Named moves, each a turn or a mirror, and the order they were made in; the first pair answered
move N:
[-11   5  -7   5  -7 -10  -1   4   7  -2   4 -10   1   9  12   8  -1  13
   2  -2  10  -7  -6   2 -15   6   0] -> [ 10  -4  -7   3   6   5 -11  -3  -5  13 -11  11  -4 -14   0  -6 -16  -2
  -1   3 -11  -2   0   4   2   2  -4]
[ 12 -13 -10   2  -2 -16   5  -4  21 -15  -2  -5   3  10   9   2  19 -24
  18 -20  14 -14  -6  -9   9  12   6] -> [ 24 -20 -11   2   5  -8  -2  -6  14  -7 -10   7   0  -2   2  -5  12 -34
  18 -18   3 -12  -2  -8  18  10   3]
[  0  -8  10  -9  -6  25  -7   1   1  26 -13   6   0   6 -13  -4  -7  -8
 -10 -10 -25  -3 -11  12 -13  -5 -14] -> [-18   0  10  -6 -16  14   2   7  12  15  -1 -12   5  25  -2   7   6   5
  -7 -13  -8  -8 -16  12 -26  -2 -10]
[-41  10  20  18  -5   6   0 -11 -11  -3   6 -34  -9  -1  13  26  11  14
  10   7  10 -17  -1  -1  -3  -7  13] -> [-12  -3  19  15  13  25 -14 -19 -28  16 -15  -7 -16 -33  -4   9  -9  -8
   6  13 -18 -11   6   2  19 -12   8]
move G:
[ 12   8   2   4  -7  -6  18   7   6  26  15  10  23  10 -19   2   1 -12
 -10 -15  -6   9  -4 -16  14  29 -16] -> [  3  12   0   8  -8 -18  20   7   4  13  23  -1  25  15 -13  10   6  -4
  -9  -7   9   8  -2 -21  15  30  -7]
[-20   3  11 -12 -14   4  -6  -8 -14  -9   3  -1   0  -9 -11  -6 -22  23
   5   3  -1  12  -1   4 -29 -25   7] -> [-17   2  12 -12 -11   4  -8 -10 -17  -8   1   1  -1 -14 -13  -8 -25  21
   5   7  -3  12   2   3 -25 -26   7]
[  6  -2 -24  -1  15 -40   5  -4 -14 -30  14  -3  12 -11  11  -6   0   4
   9  30  22   5  21 -32  36   6  30] -> [ 39 -14 -20 -14  12   8   1  -2  -5  16 -12  42   4 -21  -7 -30 -13 -29
   3  -5 -37   7   7  -8  23   1  -5]
[ 40 -21 -21 -26   4 -13  16  -6 -15   8  10   8  20 -11  11 -17  12 -20
  -1 -14  11  -1  10  -9  17  19  -6] -> [ 33 -18 -19 -28  -6 -10  23  -1  -3  10  15   6  22   4  15 -15  18 -17
   0 -30  10  -4   2  -3  -1  22 -13]
move K:
[-13   9   3  13 -16   2   4   9   7  -4   0 -10  12  34  16  19  15   5
  -4  -8  25 -13  10  12 -23   2  -6] -> [ 35  -8 -12   4  11  11   1  -4  -6   8 -11  31  11  -4   9  -8   0 -26
  -3   0  -3  -8  25   4  12   4  -6]
[-12 -10  20   8   9  31 -24   2 -28  22 -25 -11 -13 -13 -24  12 -24  -4
  -6   7 -16  13 -10  13  -5 -12 -12] -> [-12  -1  -3  -6 -11   4  28  10  20   1  15  -5   4  33  16  11  14  -3
   7 -34  -3  -2 -18   4 -39  13 -20]
[ -9  31  -5 -17 -33 -13   4  30  20   0   0   4   2  36  29  -8  -1  18
   0 -49 -17   7   2  25 -41   9 -20] -> [ 31  12  -4 -17  -1   8 -24  15 -15  20 -30  36  -7 -20   3 -30 -34  -9
  -6 -23 -47  19  21  23   6  -1 -16]
[-13   4   6  11   4  23 -25  -3 -12  14 -24 -16 -12  -6 -19   5 -11   5
  -4   7 -13   5  -2   9 -10 -11   0] -> [ -1   8 -18  -2  -7   4  16   1  22  -2   5  -2   1  24  13  -2  17  -1
   6 -22  -8  -6  -5  -1 -29  10  -6]
move R:
[-16  -6  13   6   2   6 -27  -3 -25  -6  -9  -2  -3 -19 -14  10  -4   6
   1  16  -6   9   4   4   5  -3   9] -> [-15  -4   6   6   3  -9 -19  -5 -23 -18   0  -6   2 -16  -5  11   3   9
   5  20   6   7   9  -6  10   3  17]
[-24   9   0  12   2   2   0  -5 -15  -2  15  -8  11  -2  -2   8  -7   8
 -10   5   1  15 -11  16  12  -5  -5] -> [-23  10  -3  11   2  -3   4  -5 -13  -7  20  -9  12  -1   2   8  -4   8
  -8   6   5  14  -9  12  11  -3  -2]
[  4   3   3  -7   2 -25 -10  23  33 -35  18 -33 -11  12   2  -8  -1  23
  -9  20  39  -8 -14   5  -8  50  18] -> [  9   3  -2 -13  -4 -21   0  26  44 -29  21 -23  -9  21   7 -12   5  16
  -8   3  28 -12 -21  10 -22  54   8]
[  9   7  -6  -2 -12  16   3   0  13  17  20  -4  -4  29  16 -36  -8   4
  -5 -44 -19  -8 -13  27 -26   1 -23] -> [  4   7   6   4  -8  29 -16  -1  -2  27   5  -9 -11  18  -1 -34 -21   6
 -11 -34 -24  -3 -13  33 -21  -8 -23]
Pairs:
Between the rows of a pair lie two moves.
[  2 -11  -2 -13   1   4 -10 -12  11   0   0   6  -9   9 -24   1   5  -8
 -13 -19  -9  -7 -11  18   2  -6 -20] -> [-15  -5  -1  -7  -3 -13  -9 -10   8 -16  10 -15  -6  17 -17  13  10   7
 -12  -8  15  -8  -9  12   2  -7  -8] : K G
[ 14  -9   2   5  -1  11  -7 -10  -2   6 -17  21  -4   2 -17   6 -19 -26
 -11  11 -14   9  12   9   6  -8  13] -> [ 13  -6   0   2 -10  14   2  -6  10  11 -14  23  -3  15 -12   6 -13 -28
 -10  -4 -19   6   6  14  -9  -4   4] : G K
[ -8  16  27   4  -8  24 -23  23 -18  49 -33 -15 -19  23 -21  -9   5  -7
 -29 -30 -27  -9  -3  30  -6 -31 -12] -> [  4  12  26   7   9  20 -36  13 -38  45 -40 -13 -21  -1 -28 -12  -8 -11
 -29  -6 -23  -5   9  23  22 -33   1] : G N
[  8  -1  -9  -8   3 -10  18   4  18   2  13  21  10  11  14  -6   7  -9
   3 -19 -13   2   1 -15   4  18  -8] -> [  5   0  -9  -7   1  -9  18   5  18  -1  14  18  10  14  15  -5   8  -8
   3 -20 -11   1  -1 -14   1  18  -8] : G R
[-31  27  20  10  -7 -12 -20   8  -8 -23 -17 -45 -16  32  -3  31  -4  26
   1   6  23  15 -17  20 -21 -15   6] -> [ -5  25  -4  -9 -15 -19  20  10  28 -22   4 -15  -4  54  22  14  18   7
  10 -32   8   5 -21  16 -39   5 -10] : N K
[ 14  -6  -5  -7  10  -4   0  -8   1  -8 -14   7 -15 -16   7   4 -13  -8
   4  13  -7   9  14  -5  -3   5   1] -> [ 11  -4  -5 -11   1   2   8  -3  14  -2 -11  11 -13  -2  10   4  -7  -8
   5  -4 -13   6   6   0 -19   7  -8] : R G
[ 18  -5  -7   5  -4  35  -7   4 -24  19   3  38 -10  -5 -11 -12   4   2
   8   0 -19  -1  -1  15  -5   2 -32] -> [-17   8  -2  10 -23  19   1  12 -11   1  21   4  -6  26   2   8  21  28
   9  -4  11  -5 -10  15 -28   3 -28] : R K
[-20   1   4  14 -14 -13  -3  -5   7 -16   8 -27  -3  22  12   3  -2  10
  -2  -2  22   2   8   3  -8  -1   4] -> [  9  -6 -15   6  -2 -21  14 -11  13 -20  14  -4   4  13  23 -13   2  -5
   5  -5  13  -1  16  -8   6  10   5] : K N
[-16  33  24  16 -15  -8 -26  -2 -29   1 -22 -44 -15  -6 -12  44  -1  -2
 -11  52  18  13   4 -13  11 -16 -17] -> [ 32  27 -15 -15 -26 -11  36   2  30   7   8  12   3  25  27  14  33 -37
   3 -12 -14  -3  -3 -18 -17  15 -45] : K R
[ 8 -2  0 -2 -2  7  5  2  7  2  3  9  1 -3  8 -4  3  2 -3 -3 -7 -4  1  2
 -1  0  2] -> [  6  -2   4   2   2   6  -2   1  -2   1  -2   4  -1 -10   2  -2  -2   3
  -5   8  -3  -2   3   1   7  -2   6] : G K
[ 14   4  -7  -7   0  -2   7   1   6  -1   2  11  -3   0   9 -11   6  -6
   2 -14  -4  -6   6   1  -2   6  -7] -> [  9   6  -5  -6  -4  -2   8   3   9  -2   4   7  -3   6  10  -8   8  -2
   2 -16  -2  -7   3   2  -8   6  -7] : G R
[  7 -10   6  -5  -1 -15   9   2 -30  12  30 -28  10  12   0  -7  13 -11
  -8  -5  -7 -16   8   4  25   7  -1] -> [  5  -8   6  -7  -5 -14  11   4 -26  13  31 -29  10  17   1  -8  16 -10
  -7 -10  -8 -18   6   5  19   8  -4] : G N
[ -8   8   9  12  -8  35   4  13  -4   6 -24  -4  -7 -10 -40  -2 -25  22
 -29 -18 -37  14 -17   9   5 -11 -17] -> [ 27   4 -26  -4   0   9  43   5  21 -12   4  28   9  -4  -8 -22  -4   4
 -15 -33 -36   5  -7 -13  13  13 -14] : G K
[ -1   0  10   4   0  27 -10 -26   3   7 -14   3  10 -15 -11 -21  -6   7
 -21   5 -17  13   9  11 -10  -2  -9] -> [-20   8  13   7 -12  21  -7 -21  12   2  -7 -13  13   2  -6 -10   2  21
 -21  -1  -3  11   2  13 -25  -1  -7] : G R
[ 12   9  -7   6   5  -6 -25 -12  -5   7  42  38  -9  -8  -9  -8  -2  -8
 -13 -12 -55  20   4  -9  -4  11  -9] -> [-10  17  -9  14   5 -37 -20 -12  -9 -22  59   8  -3   0   4   6   7  13
  -8   8 -20  18  10 -23   1  15  11] : G G
[ 17  -2 -18 -14 -15 -11  32   8  38  -4  18  20   1  20  15 -15  18 -17
  10 -24  -8  -4   5  -3 -20  20  -9] -> [-14  -4  25   9  -8  23 -32   8 -12  19 -27 -13 -22 -14 -35   4 -23   0
  -9  17 -10  13   4  17  -4 -14  -2] : N K
